In the rows, 128 means zero.
D: rows in 4 groups, each row roughly a mix of its group's directions
D (92 x 10)
[123 142 93 89 133 163 105 106 74 116]
[103 123 161 155 126 147 120 94 77 167]
[155 162 93 88 94 154 117 122 102 97]
[73 133 118 101 98 134 105 90 156 154]
[120 135 158 153 90 122 149 99 89 79]
[95 124 189 134 111 107 142 123 144 175]
[108 162 94 94 124 172 114 100 90 126]
[150 184 164 98 132 155 130 98 132 100]
[79 144 94 133 129 103 116 78 162 130]
[181 122 184 128 132 156 136 161 118 112]
[141 141 172 183 120 109 171 138 102 125]
[162 117 184 117 122 161 148 170 126 106]
[167 114 130 171 158 112 138 183 108 125]
[120 146 164 151 93 118 126 84 84 99]
[153 93 121 141 92 116 101 178 164 111]
[74 134 72 139 112 94 136 112 142 142]
[121 99 75 90 129 132 77 127 142 144]
[147 115 90 89 168 138 97 155 142 162]
[141 167 175 100 131 165 137 112 144 87]
[123 91 109 109 160 143 113 122 64 106]
[78 125 130 135 117 130 134 58 111 145]
[72 124 105 152 108 115 157 142 173 106]
[81 109 151 136 86 99 137 97 162 147]
[84 131 105 111 136 127 145 56 122 124]
[125 121 179 177 108 89 150 126 156 127]
[155 157 160 69 123 143 120 108 93 146]
[90 114 76 154 142 98 103 94 142 142]
[168 148 186 115 119 158 150 153 129 102]
[154 177 99 88 90 151 113 116 117 111]
[81 140 102 108 133 109 105 70 147 141]
[108 89 156 170 149 104 156 150 164 143]
[103 166 176 123 130 144 167 82 130 123]
[89 156 177 166 118 119 165 118 131 147]
[86 121 118 132 184 128 108 148 146 174]
[92 122 120 88 146 139 109 68 129 159]
[162 139 88 87 158 129 127 149 162 94]
[154 108 150 163 97 119 114 193 123 129]
[96 98 104 111 178 156 117 120 84 136]
[174 161 132 97 139 150 112 117 73 135]
[125 131 94 90 149 160 99 108 74 126]
[122 114 142 145 159 107 124 149 182 180]
[175 136 152 90 141 156 111 130 76 137]
[96 118 98 141 93 112 94 170 162 152]
[86 107 61 142 120 105 130 140 112 148]
[170 112 132 135 111 120 109 195 156 117]
[179 120 128 118 154 138 94 122 73 151]
[123 162 181 136 129 138 176 92 116 111]
[118 109 153 164 138 105 154 154 186 153]
[189 123 177 121 133 153 132 157 106 124]
[155 160 110 113 135 107 159 175 158 90]
[92 114 63 154 122 94 125 125 121 153]
[135 160 174 113 117 162 156 140 148 81]
[133 110 108 128 202 132 111 164 128 148]
[161 165 79 111 159 151 128 116 121 89]
[96 137 94 115 149 140 142 64 99 116]
[118 122 165 173 112 145 113 116 76 161]
[84 119 64 139 113 97 131 127 118 155]
[181 130 135 125 83 130 146 115 106 79]
[106 129 106 123 147 156 119 60 90 132]
[82 139 115 121 136 129 150 58 110 129]
[98 121 111 160 86 106 107 172 155 153]
[180 123 118 120 76 126 130 130 114 79]
[97 131 164 165 110 136 132 95 82 161]
[160 136 146 77 123 126 111 113 85 171]
[124 127 68 144 119 144 123 97 95 84]
[83 121 119 94 130 134 104 74 134 165]
[139 156 118 104 103 147 106 94 72 98]
[165 129 121 155 125 123 135 199 137 97]
[124 163 182 143 128 136 178 98 117 111]
[99 150 87 119 116 112 158 80 146 92]
[92 94 161 172 154 109 153 135 154 150]
[172 128 161 143 110 127 104 185 157 140]
[140 164 161 148 69 113 140 105 125 98]
[104 160 100 142 93 111 153 81 144 95]
[88 81 100 168 124 113 139 160 154 122]
[161 125 168 118 140 176 133 162 109 89]
[161 137 148 170 146 123 156 185 121 105]
[162 106 160 129 141 135 107 195 124 149]
[121 160 76 142 111 129 145 90 120 81]
[157 133 183 130 142 131 120 179 129 166]
[112 74 130 131 184 123 110 128 89 138]
[200 122 150 161 144 136 126 155 105 127]
[139 141 153 102 143 97 159 179 171 131]
[144 125 123 106 130 133 93 101 58 102]
[93 127 63 147 125 92 122 109 124 153]
[145 128 116 125 46 120 119 127 134 99]
[174 158 145 89 138 149 111 111 81 140]
[119 153 172 182 108 114 168 150 128 128]
[108 114 114 170 92 98 109 175 144 155]
[112 93 115 118 156 146 121 115 60 102]
[91 86 165 168 164 109 135 119 117 143]
[172 148 85 122 129 126 130 163 151 80]
the one row of each list that fits no group (the others fit one group, some only roughly)
  * j_816: [130 132 131 92 141 124 147 173 179 170]
  * j_314: [99 167 122 144 112 122 165 70 115 108]
  * j_716: [125 184 164 94 104 128 156 106 149 110]
  * j_71: [160 182 101 95 103 148 94 112 128 138]
  * j_328: [165 111 141 147 108 92 153 161 179 119]
  * j_130: [159 129 146 156 70 108 152 119 104 92]
  * j_521: [136 97 140 159 128 105 171 169 174 126]
  * j_462: [186 145 169 141 147 157 130 139 122 90]
  * j_141: [152 114 78 99 135 153 152 176 152 121]
  * j_371: [137 127 130 123 166 169 95 105 76 153]
 | j_816
  * j_601: [141 190 118 100 99 138 96 92 117 132]
  * j_898: [118 99 164 141 95 93 138 180 153 138]
  * j_518: [68 115 101 153 134 114 125 108 176 112]
  * j_168: [65 135 105 139 130 118 135 100 175 108]
  * j_465: [95 179 104 84 121 137 124 86 116 121]
  * j_243: [103 138 133 119 144 144 92 85 67 137]
  * j_502: [162 164 127 99 104 131 78 98 96 127]
  * j_351: [133 163 115 134 163 168 121 79 90 140]
  * j_103: [87 179 98 110 128 123 121 76 135 130]
  * j_397: [78 172 113 101 109 143 108 98 154 146]
  * j_756: [165 163 110 95 161 125 134 164 165 107]
 | j_397
  * j_991: [148 146 87 108 166 166 107 88 109 114]
  * j_434: [110 130 114 108 141 151 107 94 59 112]
  * j_748: [95 74 96 150 140 97 104 121 145 154]
  * j_930: [113 160 111 101 116 160 102 88 78 117]
  * j_850: [178 89 160 135 128 131 128 172 100 149]
  * j_854: [68 119 118 122 162 139 109 153 128 175]
  * j_429: [141 131 138 165 78 100 139 177 148 108]
  * j_764: [141 133 172 162 121 85 127 133 173 160]
  * j_949: [148 177 163 89 122 165 143 127 116 96]
  * j_708: [183 96 165 149 159 121 97 115 126 146]
  * j_768: [93 128 142 137 134 146 121 62 96 161]
  * j_536: [127 148 169 167 96 99 149 125 176 134]
  * j_484: [160 88 153 120 139 145 80 168 135 153]
  * j_473: [147 116 155 150 141 88 126 142 186 163]
 | j_854
  * j_956: [113 92 81 183 157 111 109 121 125 134]
  * j_663: [134 152 66 118 140 136 139 98 122 78]
  * j_599: [96 121 143 137 83 81 157 136 170 127]
  * j_244: [174 125 165 151 143 163 136 164 130 90]
  * j_893: [80 107 104 109 124 126 88 99 145 171]
  * j_840: [88 129 72 97 146 134 138 82 132 134]
  * j_89: [74 95 124 123 95 84 155 125 150 121]
  * j_124: [142 156 185 88 116 163 147 134 134 103]
  * j_301: [149 136 103 130 102 104 143 177 156 78]
  * j_951: [183 136 149 144 140 137 162 149 105 81]
  * j_318: [109 151 86 93 144 128 145 77 154 103]
  * j_13: [137 140 137 149 104 111 168 160 191 119]
  * j_304: [111 81 75 170 135 104 115 135 116 144]
  * j_532: [160 130 134 140 96 105 159 164 183 113]
 | j_840
  * j_294: [110 106 89 146 144 93 91 92 137 166]
  * j_649: [55 128 109 109 127 125 112 97 159 126]
  * j_491: [112 168 171 165 100 116 135 89 151 144]
  * j_957: [184 169 114 120 140 128 133 153 169 102]
  * j_693: [193 107 173 148 135 133 130 159 119 136]
  * j_835: [150 145 145 75 146 145 94 93 92 138]
  * j_449: [86 122 114 110 109 98 155 89 176 118]
  * j_382: [143 120 126 145 110 110 167 173 187 128]
  * j_64: [154 161 106 85 117 142 80 104 98 136]
  * j_331: [173 154 109 102 137 125 118 157 182 105]
  * j_494: [156 138 175 164 104 82 111 122 158 131]
  * j_695: [136 146 78 82 137 112 124 155 174 113]
  * j_476: [143 188 111 93 106 140 95 98 126 147]
 | j_695
  * j_544: [93 156 120 74 120 122 112 78 125 147]
  * j_560: [184 102 140 165 132 122 137 171 103 147]
  * j_655: [185 97 186 127 137 137 119 146 124 140]
  * j_775: [132 91 129 177 156 90 162 139 159 121]
  * j_471: [115 164 121 107 117 152 102 85 72 127]
  * j_343: [172 168 92 132 138 164 95 104 122 109]
  * j_953: [76 135 166 144 110 108 175 115 111 149]
  * j_644: [114 168 154 146 79 132 141 87 105 101]
  * j_208: [82 139 122 126 151 131 165 91 76 129]
  * j_79: [88 156 93 152 107 110 154 122 171 101]
  * j_422: [158 141 123 96 152 156 98 108 70 137]
  * j_630: [169 164 164 90 122 121 121 95 110 160]
  * j_193: [101 148 124 113 145 149 88 82 82 148]
  * j_128: [94 109 87 97 131 132 77 135 156 155]
  * j_188: [101 122 122 127 155 144 98 91 64 138]
 | j_775
  * j_989: [137 186 152 139 74 117 127 106 153 127]
  * j_433: [171 145 131 129 99 103 134 159 187 137]
  * j_396: [133 98 139 152 128 103 165 169 183 124]
  * j_713: [111 79 123 124 102 92 135 177 159 114]
  * j_280: [129 117 143 118 107 92 143 172 190 126]
  * j_759: [131 137 111 99 130 118 144 197 170 141]
  * j_364: [196 135 170 151 147 147 124 139 122 110]
  * j_679: [144 124 125 142 101 117 171 170 184 111]
  * j_737: [146 100 73 91 146 150 131 165 112 108]
  * j_428: [127 170 124 144 140 157 126 68 88 132]
 | j_759
  * j_181: [84 172 94 107 126 128 114 76 124 128]
  * j_901: [152 117 136 146 102 104 167 170 177 112]
  * j_19: [113 100 115 125 184 129 114 148 155 179]
  * j_116: [142 134 95 120 141 106 153 184 143 81]
  * j_487: [151 149 116 89 171 150 162 104 91 111]
  * j_452: [89 109 90 105 141 131 131 64 121 118]
  * j_968: [112 127 168 155 85 90 153 162 152 135]
  * j_489: [112 169 150 148 75 133 148 93 114 99]
  * j_626: [134 100 154 101 139 103 133 189 165 143]
  * j_438: [148 112 179 76 137 162 115 127 101 143]
 | j_487
  * j_283: [95 115 79 104 111 128 81 137 152 157]
  * j_703: [103 121 165 161 83 91 154 159 134 137]
  * j_307: [173 90 169 140 128 117 132 167 117 163]
  * j_455: [119 85 154 172 158 99 137 169 110 127]
  * j_369: [86 126 176 167 124 114 145 88 104 131]
  * j_123: [139 189 162 100 111 151 163 124 137 110]
  * j_807: [97 150 174 173 110 104 131 101 152 149]
  * j_938: [182 90 172 154 130 127 131 163 136 136]
  * j_858: [138 158 71 117 134 126 149 104 134 75]
  * j_569: [140 117 162 122 100 106 116 157 193 148]
 | j_455
  * j_928: [119 157 84 113 127 139 135 66 140 96]
  * j_430: [141 160 167 157 100 99 160 173 137 130]
  * j_373: [134 75 98 115 178 133 131 169 133 135]
  * j_423: [93 81 153 139 137 116 123 143 175 166]
  * j_51: [90 164 157 148 113 142 128 73 99 135]
  * j_47: [178 121 178 89 139 143 107 123 105 147]
  * j_492: [124 152 112 92 137 149 84 97 77 136]
  * j_291: [133 112 90 75 176 150 99 125 140 129]
  * j_546: [150 99 78 89 154 141 123 158 104 104]
  * j_890: [156 175 172 100 116 160 148 139 110 105]
  * j_65: [117 168 166 159 95 109 139 111 172 148]
  * j_101: [144 143 179 163 97 82 127 125 157 127]
  * j_870: [111 123 148 120 130 126 136 52 97 155]
 | j_423
  * j_450: [52 136 138 118 115 143 132 86 126 138]
  * j_267: [113 160 82 115 140 109 170 97 129 89]
  * j_242: [156 187 112 137 139 160 130 97 92 113]
  * j_467: [132 179 165 83 100 143 159 120 137 117]
  * j_822: [135 129 81 103 162 162 105 86 105 111]
  * j_185: [104 183 142 140 76 146 140 94 132 121]
  * j_752: [167 148 163 141 147 167 89 129 106 161]
  * j_694: [140 78 164 131 129 123 111 183 118 157]
  * j_221: [107 78 157 171 139 107 163 139 117 105]
  * j_829: [118 129 177 162 136 90 126 127 169 166]
  * j_45: [109 86 158 113 137 100 147 180 140 157]
  * j_919: [149 176 163 85 111 160 149 131 117 104]
 | j_450
  * j_237: [123 80 170 167 145 85 143 130 116 114]
  * j_763: [179 125 123 141 160 132 137 184 120 95]
  * j_251: [164 144 117 131 100 110 146 166 189 122]
  * j_499: [145 85 138 141 139 101 156 177 170 127]
  * j_23: [121 108 73 90 162 165 131 156 126 130]
  * j_406: [76 73 132 139 106 123 117 99 105 147]
  * j_432: [145 127 195 133 137 156 151 151 111 92]
  * j_170: [148 152 154 144 75 115 151 115 117 77]
  * j_9: [184 95 158 129 135 129 121 163 93 154]
  * j_86: [104 162 121 105 135 151 92 81 88 146]
  * j_779: [104 123 79 95 142 176 143 129 95 110]
  * j_441: [128 78 154 166 133 100 164 155 139 102]
  * j_284: [123 162 96 142 133 155 131 69 91 111]
  * j_562: [125 166 165 155 96 105 133 116 177 152]
 | j_432
